Families of rows that turns and mirrors carry onto each other, the same ones carrying the whole set onto itself: the rest of each named row's family, in list order
4 families of 8 rows
Q_346: -23   8  -1 -12   2 -55  18  19  31  -1
Q_15:  -2   7  -7   1 -24 -14 -33  32  22  -9
Q_514:  13  10   9 -49  -1 -14  44  19  24 -28
Q_967:  -3   1 -21  -7 -13 -34  22  44  13 -34
Q_591:  28  16  -7  14   0  -5 -20  -3  33   8
Q_599:   1   1  22 -22  -5 -30  36  -8  27  18
Q_306: -27  23  -5 -31   3  14 -22   1  27  -6
Q_470:  -7  26  10 -18 -10 -12 -39  21  29 -18
Q_715:   4  17 -16 -21  10 -30  34  29  15 -47
Q_357:  22   8 -21 -10  12 -34  44  20  25 -28
Q_971:  20 -10  17 -25  -7  -3  42  -8   3 -24
Q_786:   5  19 -14   9   3  18   2 -20  13  14
Q_143:  24  21   2 -17   6 -15 -37  33  31  -5
Q_552:  -8   8 -23  -4  23 -50  20  22  17   3
Q_437: -12   6  -1   7   2 -49  26  -3  20   6
Q_972: -17  -7  31 -34 -15 -16  21  -4   8 -12
Q_360:  26   4  25 -50  10 -11  32  11  17  -3
Q_902:  41  17  -1  -4   9 -12 -27  25  28   3
Q_668: -12   7  -2 -28  -2  25  -4  -6   1 -38
Q_93:  -1  -7 -15  18 -14 -42  21  21  12   2
Q_19:  -7   1   5  -5  -2  18  -3 -29   0  -3
Q_749:   3  12 -28 -12  28 -41  26  32  15 -14
Q_399:  -2  19 -18 -21  27  21   1 -14   7   5
Q_71:  35  10   7 -30  -5  -7  50  16  17 -21
Q_37: -17   8  29 -32 -18 -31  22   9  24  12
Q_405:  21  20 -19  -7  13  29   5 -15  18  -6
Q_966:  11  27  -8 -20   1  -1 -34  30  34 -31
Q_6: -16  22 -15 -36  25  20  -5  -1   9  -7
Q_651:   9   3  30 -46   6 -20  26   6  20  12
Q_467:  45  18  -5  10   1   4  -8   1  23 -13
Q_554: -19  28 -15 -33  -1  21 -10  17  18 -27
Q_545:  36   5 -18  15 -16  -1 -11  25  16 -16

The rest of the family of Q_591: Q_346, Q_514, Q_599, Q_306, Q_357, Q_405, Q_966
The rest of the family of Q_972: Q_15, Q_967, Q_971, Q_668, Q_93, Q_19, Q_545
The rest of the family of Q_786: Q_470, Q_715, Q_437, Q_71, Q_37, Q_467, Q_554

Families of rows that turns and mirrors carry onto each other, the same ones carrying the whole set onto itself: the rest of each named row's family, in list order
4 families of 4 rows
Q_323: -43   1  -6 -11  -7  37   0 -11   7 -34  13 -22
Q_886:  13   0 -21  20 -27 -18 -16  12 -19  23 -11 -33
Q_704: -18  -8   4 -17 -34  10  23  30 -14 -21   7  23
Q_82: -19   2 -28   0   7   8 -26  -5  -8  -6 -16 -58
Q_401: -22   8  -2 -36 -11  27  12 -11   2 -21 -14 -25
Q_209: -47 -10 -14 -20   8  28  -3  18  -9 -43  -2 -12
Q_452: -11  -1  10  -3 -46  16  21   3   1  -8  21  14
Q_696:  12 -31 -15  14 -38 -13 -31  24 -19  16   1   1
Q_379: -32 -18 -37  23   8   0 -36  30 -24 -17  -1 -33
Q_175: -16 -32 -32   7   3   7 -54  11 -12 -10  -7 -36
Q_551:  11   5   4 -18 -44  -1  20   6  -8  10  -7  -2
Q_126:   0 -23   8 -29 -39  14   3  11  -5 -12   2  23
Q_165:  -3 -18 -18  26 -32 -18 -10  44 -28   7   7   4
Q_32: -32  -8 -29  33   1  12 -36   0  -7 -10  11 -46
Q_169: -31 -24  -9 -34  -1  35 -22  -2   2 -35  -7 -14
Q_409:   1  -9 -14  40 -39 -11 -15  15 -15  16  21 -10

The rest of the family of Q_32: Q_323, Q_452, Q_409
The rest of the family of Q_379: Q_704, Q_209, Q_165

Families of rows that turns and mirrors carry onto each other, the same ones carrying the whole set onto itself: the rest of each named row's family, in list order
3 families of 6 rows
Q_36: -62  15 -26 -42 -21   0 -40  10  -2  -6  45  22 -24  23 -11  43  17 -14  29 -12  18  18  48  16 -16 -18   1  33   3 -11  -3 -15   6 -31   5
Q_59: -39  18 -21 -36 -17  -6 -29 -23  10 -23  -1  43 -15  16   0  30   7 -15 -20  10 -19  29  25 -19 -19  16  32  10  16 -21  27 -18  -7   6 -11
Q_248: -49   3 -28 -35 -19  10 -30  29  -9  17  14  -3   5  30  -3  75  30  -7  35  -3  26 -11  54  19 -25 -15   7  21  -3 -13  21  -1 -10 -19   2
Q_361: -30   0   1 -44 -17   4 -18  36 -52  32  13  22   4  38  -2  19 -24 -61 -26 -15 -44  20   6 -47   9 -31 -22   2 -13 -32  -8  -1  16  10  -7
Q_194: -33  11   3 -22  53  -2 -39  18 -31   9  15   4  -8  28 -24  70   1 -47  -6  11  -4  36  18 -22 -14 -13  30   3  20 -51   6  -2 -14  29 -36
Q_170: -20  -5   5 -30 -31  15 -32  40 -50  25  23   7  -2  44 -13  27  -7 -52 -26 -16 -48  14  -1 -31   7 -41 -17  -3 -22 -36 -18  20   1   9 -15
Q_325: -36  22  11 -10  39 -21 -15  15 -26  23  12   8  -3  35 -24  48  -8 -45 -17  15  -2  45 -15 -25 -18 -18  25   7  17 -45  19  15  -6  11 -47
Q_990: -59 -24 -47 -29 -38   9  -2  45  -9  27  30 -27  13  14  10  67  31   1  19  10 -23   5 -31  -9   8 -10  -3   9  -5 -23 -22  -9   5 -12  -2
Q_412: -40   9 -24 -40  -3  12 -38   7  17  -5   0  31   8  12 -12  52  37   1 -28  17 -21  13  29  -2 -15  -1  41  23  21  -9   1   2 -13  36   3
Q_628: -60  -1 -35 -37 -33  -1  16  39 -15  15  28   1  12  23  -5  60  23  10  17  -1  -2  44 -21 -23  -7  -2  -5  39   0 -15 -16 -12  23 -42  20
Q_197: -56   9 -19 -46 -13  18 -42  27 -19   6  32  21 -16  33   2  64  11  -4  27 -14  14  12  54  26 -34 -28   7  24   9  -7   0  -5 -10 -22   2
Q_613: -28  37   2 -32  32 -36 -30   9 -16   8  17  19  -4  32 -18  45 -24 -58 -17  11  -4  35 -11 -37 -24 -15  14   6   8 -36  13  16   9   9 -30
Q_122: -50  -1 -39 -37 -29  -2   9  57   3  27  28 -13  15  11   3  65  21  19  21   9  -1  38 -32  -6  -2  -9   9  25  -1 -21  -8  -3  12 -19  13
Q_759:  -1  -9   1 -27  -6  14 -20  21 -44  24  10   3   7  27 -25  32  -2 -24 -23 -18 -63  11  10 -37   8 -26  -9   1 -18 -52  -8  25  -6  22 -29
Q_681: -32  13 -17 -31 -16   5 -33 -25  -2 -12  -7  27 -20   1 -15  37  12  -3 -24  19 -28  14  26  -8 -20   0  35  21  22 -19  15 -18 -12  34  -6
Q_571: -40 -14  -2 -30 -32  -8   0  42 -38  16 -10 -37  -7  21 -23  36 -20 -30   7  10  -4  17   3 -45   2   1 -15  37 -48 -10  -3 -36  26  -6   7
Q_606: -38  -8   2  -4 -42  -5 -13  45 -28  28 -24 -52  -1  15 -15  46  -5 -26   3   6  -9  14  17 -39  -5  -2 -16  22 -32  -6  -7 -44   9  -1  -1
Q_713: -47 -24   7  -3 -14 -10 -16  46 -27  29 -23 -54  18  18 -27  40  -3 -30  -6   1  -7  11   9 -34 -11 -13 -27  24 -29 -16 -28 -19  -7  -4 -30

The rest of the family of Q_759: Q_248, Q_194, Q_990, Q_412, Q_713
The rest of the family of Q_36: Q_59, Q_361, Q_628, Q_613, Q_571

Families of rows that turns and mirrors carry onto each other, the same ones carrying the whole set onto itself: the rest of each named row's family, in list order
4 families of 4 rows
Q_803:  28 -10 -30   5 -22  29  18  15  14  27  -1 -10 -25  24  -9  34  12   6  16  12  -3   1
Q_280: -17  13 -11  -4  27  -3 -19 -11 -21 -10 -34  10  23 -22  20 -23  -1  -5  15 -23 -36   7
Q_945: -23  18  -5  10  19  -4 -22  -5 -24 -15 -23   2  12 -37  17 -23   8  -6  17 -12 -30   5
Q_736:   9   4  24  13 -15  -3   7  26  30  34 -37  -6 -34  -6  17 -19 -21   8  -6 -12  20  13
Q_472:  25 -29 -14   7 -28  35  22   8  17  26   2 -14 -29  10  -8  32  13  11   3   5 -13   5
Q_205:  28 -15 -15   7 -26  33  25  16  12  21   2 -12 -12  26  -1  37  13   7  16  15  -9   8
Q_493:  -8 -16  -6 -25   4 -29  24 -40 -22 -23   4 -11  25   5  -7   3   2  -8  -4  16  -2  -3
Q_792:  -6  23 -12   6  25   0 -17   3 -22  -8 -27  14  19 -42   6 -18   3  -4  17 -25 -28   4
Q_66:  -7 -12   3 -22  -7 -20  18 -37 -16 -17  23 -14  26  21  -8  -7  -6  -1 -10  14  -5  -8
Q_302:   0 -12  -6 -33   7 -25   8 -34 -20 -25  21  -5  25  19 -11  -2  -3  -6   3   5   3   2
Q_556:  15   3  20  -2   1  -4   1  23  30  29 -46   9 -34  -8   8 -16 -16   9  -2 -17  28  19
Q_580: -22  11  -8   6  25  -9 -29  -6 -11  -7 -18   9   6 -35  17 -23   9  -9  18 -22 -32   3
Q_48: -13 -21 -10 -27   2 -28  19 -27 -24 -18  26   0  18  15  -9  -4   1  -9   1  11   7   4
Q_241:  13 -19 -28   9 -23  35  20   3   6  20  -1 -21 -36  27   2  29  14   3   8  20 -14   4
Q_647:   7   3  10  -4  -3  13   6  35  30  36 -39  -6 -32  -7   6 -21 -16  15 -10 -11  26   4
Q_222:  13  17  22   5  -9  -4   5  34  30  22 -42 -13 -31  -8  16 -13 -20   7  -6 -18  20   4

The rest of the family of Q_472: Q_280, Q_493, Q_647
The rest of the family of Q_66: Q_792, Q_556, Q_241
The rest of the family of Q_736: Q_803, Q_945, Q_302

